In the data rows, the value 128 means zero.
Each row of this table is followed by its label. One hidden rule gives the labels. It looks at one to three of the table's principal directions, none of them among the few with the most spread.
[ 98  96  96 165 169 111 136 118 135 121 165 142 135  90 125 129 154 105
 141 148 154 148 127 168 110 104 105 152 175 116 159  99 167 122 147 139] gate
[132 157  99 135 114 131  99 138 135 151 150 141 158  93 150 159  78  74
 164  69 104  87 128 131  95  84 129 223 125  40  67 143 199  75  88 121] pear
[133 168 164 137  89 123 129 146 140 145 133 131 164 117 151 138 100  90
 149 128 154 166 118 130  99  77  95 154 123 122  68 143 146 111 119 162] gate
[ 76 108  67 137 134 125 122 198 165 168 158 196 160  64 114 131 145  93
 148 107 118 132 137 152  84  55  89 164 163 108  75 131 194  99  88 111] pear
[140 121 138 143 105 111 133  93 143 100  58 145 119 155 129 124 163 162
  87 146 117 101 125 111 165 204 159 107  85 116 194 147  75 175 112 113] pear
[178 210 247  69 125 107 102 140 151 140  39  52 102 188 104 131  99 163
 117 109 107 124  56 130 172 187 132 146  61 240 120 196  97 164  74 135] gate
[114 148 164 131 153 107 117 133 163 122  98 117 120 139 111 124 144 132
 128 133 123 124  97 162 144 149 109 159 134 188 162 139 135 150 110 124] raft
[146 172 125 129 100 152 113 141 147 146 122 123 144 120 167 166  75 117
 153  56  79  81 128 140 103  96 155 196 117  52  98 141 184 100  99 102] gate
[117 118 107 119 138 130 128 141 127 144 155 116 139 110 128 130 132 129
 139 118 121 152 120 154 120 119 120 148 140 126 125 130 172 114 133 124] gate
[113 117 122 155 124 127 153 109 114 110 170 129 141 115 137 115 136 121
 131 150 168 179 146 149 112  97  95 115 171 114 119  96 129 123 174 150] pear
[114 112 115 113  94 155 135 151 122 135 134 151 128 146 134 115 143 138
 117 147  97 139 158  85 135 141 154  65 108 140 130 119 104 128 146 119] pear
[102 166 149 213 152  88 131  88 183  90 116 135 144  99 160 161 149 124
 131 120 114  78 101 202 118 122 117 255 180  77 211 118 180 144 111  93] gate
[109  74  85 121 102 144 135 141  84 132 176 186 141 123 110  90 134  77
 132 181 187 172 185  57 112  91  99  28 130 133  55  99  72 101 163 178] pear
[119  38  37 115 139 195 150 103  48 109 225 130 101 142 138 103 129 143
 132 146 125 135 212  83 128 124 173  13 165  86 146  46 101  96 235 121] pear
[122 154 130 125  86 140 123 170 129 159 164 151 166 104 145 135  91  79
 157 111 139 151 140 113  85  48  97 148 134 104  28 135 157  84 115 148] pear
[119 161 158 137 103 119 130 149 159 137 114 134 143 120 136 134 127 123
 129 116 113 143 115 146 117 107 117 157 127 130 108 140 149 130 106 126] gate
[133 216 242 150 139  91 122  84 160  91  94  59 117 167 135 135 121 135
 128 143 119 145  74 172 158 176 110 204 132 196 185 140 131 160 130 142] gate
[146 134 141 133 127 104 121 114 149 119  69 125 112 132 123 142 152 174
  92 106  83  64 100 136 156 178 173 165  98 104 177 159 117 157  80  77] pear
[160 132 107 111  73 152 119 128 124 138  89 141 133 143 154 146 108 149
 113  84  77  76 143  89 137 156 188 123  70  52 119 155 119 125  99  95] pear
[129 127 140 107 137 126 107 148 144 133  90 137 118 149 109 123 135 136
 123 127 118  88 116 117 147 151 130 125 107 175 139 151 105 142  98 110] gate
[147  85  64  87 159 146 112 136  83 152 164 119 118 110 106 127 103 123
 142  93 138 104 139 114 121 111 136 117 129  98  79 130 144  91 124 122] pear
[ 75 132 124 143 160 103 116 174 174 144 141 158 151  94 107 124 156 104
 146 134 138 132 106 180 109  86  66 191 174 179 121 137 176 123  98 116] gate
[166 153 172  61 104 133 107 172 142 162  51 111 106 166 102 126 114 159
 110 100  88 109  98  92 157 168 162  90  49 188  98 184  93 148  69 118] gate
[119 129 158 116 141 103 119 136 156 121  69 138 109 151  92 110 165 149
 102 153 123 118 105 122 163 182 123 109 103 203 164 153  86 169  97 122] pear
[136 158 175 100 153 100 107 136 157 129  67 100  99 151  91 126 145 164
 106 116  90  97  81 141 168 188 140 155  98 198 161 167 116 161  77 102] pear
[136 161 136 160 132  95 114  96 164 109  83 124 129 114 135 153 131 145
 115  79  91  64  98 174 139 156 145 234 126  62 164 153 163 141  76  84] pear
[117 184 196 155 137  83  96 118 194 103  55 133 125 147 114 134 137 118
 124 110 111  68  83 170 153 158 106 226 124 164 163 159 128 156  67 106] gate
[151 122 170 135 122 110 142  85 138  93  59 107  97 170 118 114 163 182
  84 147 126 129 111 137 175 206 160  85  97 152 204 132  69 187 135 124] gate
[120 167 159 133  95 138 132 146 132 133 149 133 149 131 145 128 102 102
 145 130 138 153 138 119 106  82  99 136 141 137  74 124 130 110 137 146] pear
[149 191 210 105 115 102 119 129 157 126  57  85 105 164 116 136 139 180
  94 122  68 106  77 122 172 200 162 157  78 187 165 178 106 167  80  98] pear
[ 95  56  85 120 164 146 151 144  93 134 195 147 118 117 101  90 156 103
 140 196 187 214 165 112 114  98  94  15 167 190 120  73 107 120 199 183] gate
[114  88  97 168 156 126 138  89 126  91 139 146 102 122 125 123 154 138
 115 131 123  91 152 143 135 138 153 120 165  85 187  80 115 138 154 107] pear
[ 96 119 109 129 127 130 119 147 133 129 152 161 135 121 112 110 134  98
 138 134 132 132 148 120 121 106 102 125 148 140  98 115 131 111 128 132] pear
[127  87  75 143  77 151 162 123  83 132 187 164 159  99 152 115 123 105
 128 147 172 192 182  96  92  74 119  62 140  48  63  97 117  99 177 163] pear
[ 98  83  64 171 138 133 143 120 136 120 163 163 145  90 147 133 154 122
 134 125 134 128 152 167 104  99 125 144 172  62 161  94 170 120 152 112] raft
[ 84  66  42 158 148 158 141 141 104 129 218 185 152  88 139 117 128  74
 164 151 181 148 189 127  79  43  85  97 199  90  97  67 150  86 184 150] pear
[119  77  50 170  83 133 115 122 142 133 128 196 170  95 170 148 144  97
 132 103 107  77 154 132 109 116 166 169 110   0 145 129 171 104 111  99] raft
[ 74 116 105 204 106  87 150 111 175 104 124 188 164  85 141 124 194 115
 108 160 129 157 132 170 119 132 105 175 156  74 178 117 159 148 123 120] pear
[ 99  78  38 147 123 168 130 160 109 157 220 179 173  76 158 134  97  52
 185 114 170 157 181 137  60  17  93 123 179  52  57  83 195  61 169 159] raft
[158 112 147 144 123 126 138  61 110  87 104  94  96 164 138 123 139 158
 104 134 117 123 130 131 164 192 183  97 109  98 199 104  94 154 165 130] raft
[160 237 253 171 107  71 135  71 188  82  19  76 111 159 148 159 139 190
  82 110  78  87  59 171 170 207 157 229  97 128 214 173 109 197  74  92] pear
[102  95  94 156 107 145 129 125 125 119 162 170 145 125 147 118 134  83
 145 150 141 144 168 115 112 105 126 100 142  96 129  90 132 109 165 149] raft
[126 147 130 128 149  90 103 132 152 133  91 141 133 110 102 136 136 121
 121 112 125  80  95 138 137 145 110 200 116 130 122 171 138 133  61 108] fern
[109 167 116 126 153 135  95 154 163 139 132 131 121 113 126 154 100 118
 152  58  55  46 120 153 117 108 141 225 149 103 121 132 193 101  80  74] fern
[ 83  50  72 143 150 131 151 143 131 124 149 185 121 110  98  91 182 117
 120 177 168 181 165 130 121 115 102  34 161 156 147  82 106 142 166 154] raft
[126 101 130 137 159 115 123 107 143 104  79 140 100 153 109 119 164 149
 107 155 131  90 122 125 161 186 144 101 115 165 207 126  83 169 122 117] gate
[145 142 125  71 114 141  90 187 143 175  94 139 127 133 106 133  95 111
 142  76  92  93 116 102 127 118 141 133  77 143  57 171 142 106  63 118] raft
[151 119 119  94 100 132 104 155 126 156  92 145 139 136 123 130 117 121
 125 110 120  99 121  94 135 140 145 120  72 120  91 171 115 121  84 123] raft
[122 110 105 152 113 126 148 136 141 142 140 138 147  94 153 143 147 135
 126 122 115 158 124 158 107 108 146 138 133  76 145 122 174 126 133 123] raft
[136  96 127 116 133 132 130 106 103 107 110 133 103 164 112 107 149 146
 105 169 141 115 144  83 160 180 147  58 106 163 165 121  57 151 149 133] pear
[107  92 129 160 159 100 147 103 139  95 109 143 110 130 110 112 195 163
  93 180 144 124 122 145 154 169 127 105 150 163 215 113  89 173 142 112] pear
[161 112 111 114 127 148 143 104  87 130 149  88 122 131 149 138 111 156
 126 119 132 143 133 124 127 136 158 103 120  92 136 122 131 122 161 130] gate
[ 85 120 108 226 142  78 139  88 182  88 113 181 150  82 145 143 183 116
 115 141 135  95 121 192 118 126 110 221 177  55 209 111 163 151 110 102] gate
[141 152 131 112 105 180 168 133  80 142 210  80 131 125 166 136  79 138
 150 121 126 209 162 114  91  71 135  75 157 107  76  86 151  96 204 157] fern
[114 112  97 165 148  84 147 101 156 112  88 149 125  91 114 135 188 171
  85 131 112 114 108 163 143 177 138 166 131  83 198 144 140 169  92  93] fern
[147 208 214 113 116  73  94 138 197 136  15  99 134 148 111 146 137 159
 105  93  83  85  43 167 168 198 126 238  67 176 153 221 143 171  24  93] gate
[134 156 189 147 136  89 128 112 157 115  82 108 127 138 127 135 153 143
 112 154 133 127  83 152 149 162 124 166 114 170 180 153 118 163 105 128] gate
[ 91 114 107 134 146 124 123 172 149 154 163 152 158  94 122 124 136  88
 159 137 157 166 123 165  97  70  72 151 164 157  97 124 179 108 126 145] raft
[118 133 152 155 142 113 142 114 139 111 132 112 124 125 136 132 152 150
 118 145 124 133 113 159 133 133 129 150 154 141 176 117 133 145 142 114] pear
[113 110 107 103 101 131 101 179 130 160 131 180 151 121 111 115 127  83
 139 135 132 116 140  84 118 101 113 114 101 143  59 151 119 100  93 135] gate
[142 116 107 142 106 122 126 109 130 116  96 156 132 125 131 130 129 131
 112 106 133  92 139 122 131 137 139 134 112  66 121 138 109 134 106 115] pear
[176 144 162  53  96 164 118 140  71 145 135  81 100 179 119 117  84 147
 121 122 100 129 138  45 151 151 175  51  71 167  67 142  71 110 139 136] pear
[201 164 227  68 158 139 124  99 115 118  47  21  66 216 117 130 102 196
 112 129 119 127  79 122 187 222 174  67  66 241 197 153  65 184 141 144] gate
[120 154 121 123 136 102 114 137 165 134  79 137 116 113 107 142 148 157
 101  94  57  77 102 132 149 180 157 187 101 110 157 166 150 146  58  78] fern
[150  91 105  99 121 186 153 114  54 126 191  98 118 158 150 114  99 135
 141 159 167 176 177  80 120 112 139  15 136 137 110  85  87 110 221 164] pear
[128 192 146 103  57 149  90 190 150 175 137 150 177 122 156 148  62  61
 171  76  91 115 131  99  92  65 116 192  94  98  10 166 181  69  77 133] gate
[147 153 138 146  87 119 107 114 159 122  73 142 132 135 151 153 121 132
 115  82  68  58 118 127 140 159 182 187  85  52 148 153 141 132  79  90] gate
[ 75 126 125 179 141 110 136 136 179 115 137 160 137 103 134 130 171 117
 130 144 104 135 124 176 119 116 116 170 171 130 185 102 170 139 131 112] raft
[119 159 129 179 125  95 124 112 153 125 139 135 170  84 157 158 123  96
 145 114 142 119 104 174 100  94  98 244 152  63 126 144 190 112 102 124] gate
Which label does each new row get?
[143  69 109 123 105 160 153 101  75 110 152 138 118 159 135  97 131 121
 122 179 184 180 179  78 133 131 138   0 120 130 125  84  56 132 206 179] raft
[141  88  81 104 128 151 121 149 113 152 130 144 132 121 129 131 119 126
 136 110 135 112 143 114 118 113 142  96 112 104 107 134 132 114 124 124] raft
[ 96 141 147 119 166 131 150 151 129 130 165 104 127 126 114 114 144 148
 135 163 152 185 121 156 121 108  74 114 179 221 136 115 134 139 162 136] fern
[145 103  71 106 100 160 108 133  91 146 159 154 134 121 134 129  84  85
 148  93 120 104 170  76 110 101 155 104 105  51  54 118 134  77 127 139] gate
[103 108 128 153 135 129 137 105 124  96 146 140 121 144 128 109 154 127
 122 166 140 131 149 127 140 141 121 104 156 148 170  94 100 139 169 128] pear
[115 214 203 131  83  98 115 193 203 170  86 132 179 108 143 150 116 102
 146 105 112 162  71 173 102  83  80 223 108 164  73 191 191 128  56 134] raft
[132 145 168 141 119 125 153 121 144 122 112 106 121 138 141 130 140 149
 118 145 123 178 115 148 131 139 137 103 126 150 164 117 127 155 149 145] raft
[152 169 142 110  95 127 101 152 148 157  93 124 136 123 144 161 101 127
 129  77  58  73 104 108 128 138 178 187  74  84 106 173 160 113  62  95] gate
[120 164 133 144 142  78 102 148 177 144  88 150 148  84 112 154 136 122
 123  87 107  64  80 164 121 117 108 254 126 100 111 183 174 127  31  86] pear
[121 182 176 146 144  80 113 118 172 112  79 116 124 125 115 142 148 155
 106 111  93  72  78 164 151 164 122 233 129 145 165 169 140 154  65  81] pear
[165 153 195 100 127 109 115 132 163 129  21 102 105 174 113 132 141 179
  98 121 113  93  78 136 172 197 151 123  67 196 176 183  83 185  78 110] raft
[131  97  88  73 134 159 130 163  73 161 183 132 121 122 100 105 102 105
 143 143 158 176 161  67 112  94 111  38 123 161  39 117 106  93 151 168] fern
[195 127 162  64  86 172 153 109  44 134 151  60 103 178 134 107  77 155
 119 138 159 205 151  63 139 135 157   0  85 148  58 117  57 120 195 183] pear
[170 134 183 103 118 135 136 109 107 120  95  87 111 175 127 115 110 141
 123 151 172 167 117 113 147 151 127  58  96 183 127 133  69 153 155 173] raft
[135 139 106 142 124 136 138 124 120 138 157 118 150  99 160 154 107 127
 142 104 125 128 129 145 100  96 130 172 144  65 116 129 174 108 132 119] pear
[119  31  13 119 140 174 121 130  71 136 200 174 127 110 129 116 123  95
 148 128 143 100 196  82 110  98 153  62 144  59 106  81 126  80 172 127] gate
[112  74  74 138 152 141 135 119  98 123 182 143 139 112 129 115 134 108
 146 148 179 146 156 137 112  98  99 104 168 115 124  96 134 109 173 144] gate
[140 117 117 113  96 156 137 159 112 163 157 130 150 117 153 135 103 103
 150 130 139 178 142 109  97  81 134  86 112 111  78 123 148 101 148 161] raft
[115 122  95 186 154 110 156  86 132 102 152 130 129  85 149 151 150 149
 116 123 121 115 131 169 113 122 138 181 177  48 186 101 164 136 141 101] fern
[106 100  86 127 152 132 111 141 146 129 120 154 121 123 117 129 150 138
 126 110  96  70 134 138 137 144 141 149 136 122 164 129 143 129 108  83] gate
[151 140 175 140 159  84 100 106 162 118  55 110 129 142 119 140 138 125
 128 130 160  83  69 171 153 165 112 195 105 164 180 171 123 160  82 129] raft
[104  70  83 133 173 129 125 135 124 126 148 156 127 116 106 111 150 113
 140 149 175 126 141 148 122 108  92 104 165 156 142 106 124 127 146 136] raft
[154  96 109 143 125 133 148  72 106  93  97 120  94 150 142 135 159 189
  83 139  92  83 143 100 164 207 208  84 101  75 223 114  79 164 148  92] pear
[158 180 179 118 129 128 105 111 129 128 119  73 128 151 147 149  79 112
 154  99 118 115  98 144 132 134 134 187 112 133 124 144 155 115 122 140] raft
[125 160 155 107 151 133 120 157 152 144 123  98 120 132 118 133 109 136
 145  97 113 135 104 166 123 111 109 155 143 178 116 135 161 128 116 123] gate
[ 91  84  96 139 178 120 114 125 132 112 149 154 113 125  95 105 157 106
 136 151 146 112 140 142 137 132 104 122 165 165 158  98 124 126 142 129] gate
[111 186 199 153 139  68 108 137 223 115  24 135 119 133 104 139 169 157
  99 103  78  76  61 192 160 176 123 229 114 172 191 177 143 182  38  81] gate
[ 86 114 105 188 148 103 145 116 155 109 157 160 140  83 130 129 161 112
 129 136 140 141 133 180 105  92 100 173 189  90 153  94 167 128 137 123] pear
[136 157 131 114  81 136 102 157 141 151 110 151 149 130 144 144 103 106
 135  99  86  85 129  90 122 122 151 162  85  95  84 162 139 105  81 110] gate
[118 189 195 117 105 101 133 160 165 144  90 122 133 132 114 126 140 134
 113 146 104 173  94 120 135 144 112 137  99 194 112 164 124 152  89 141] fern
[165 184 166  69  96 140  84 178 141 175  89 109 139 146 128 148  66 106
 152  68  93  90  99 102 125 116 138 170  65 144  44 190 148 100  59 124] raft
[131 172 145  99 114 109  81 172 172 163  82 132 141 121 115 147 113 116
 135  69  64  69  86 136 136 141 141 221  82 127  94 191 177 113  35  90] gate
[135  93  66  56 117 193 116 193  66 190 218 128 144 117 127 119  67  81
 177 112 144 173 172  70  87  51 118  53 123 134   2 116 153  53 161 166] gate
[130 153 179 155  94  92 130 105 158 104  72 139 132 144 129 121 154 134
 100 147 128 129 109 132 151 166 129 145 102 131 154 148  95 162 105 131] gate
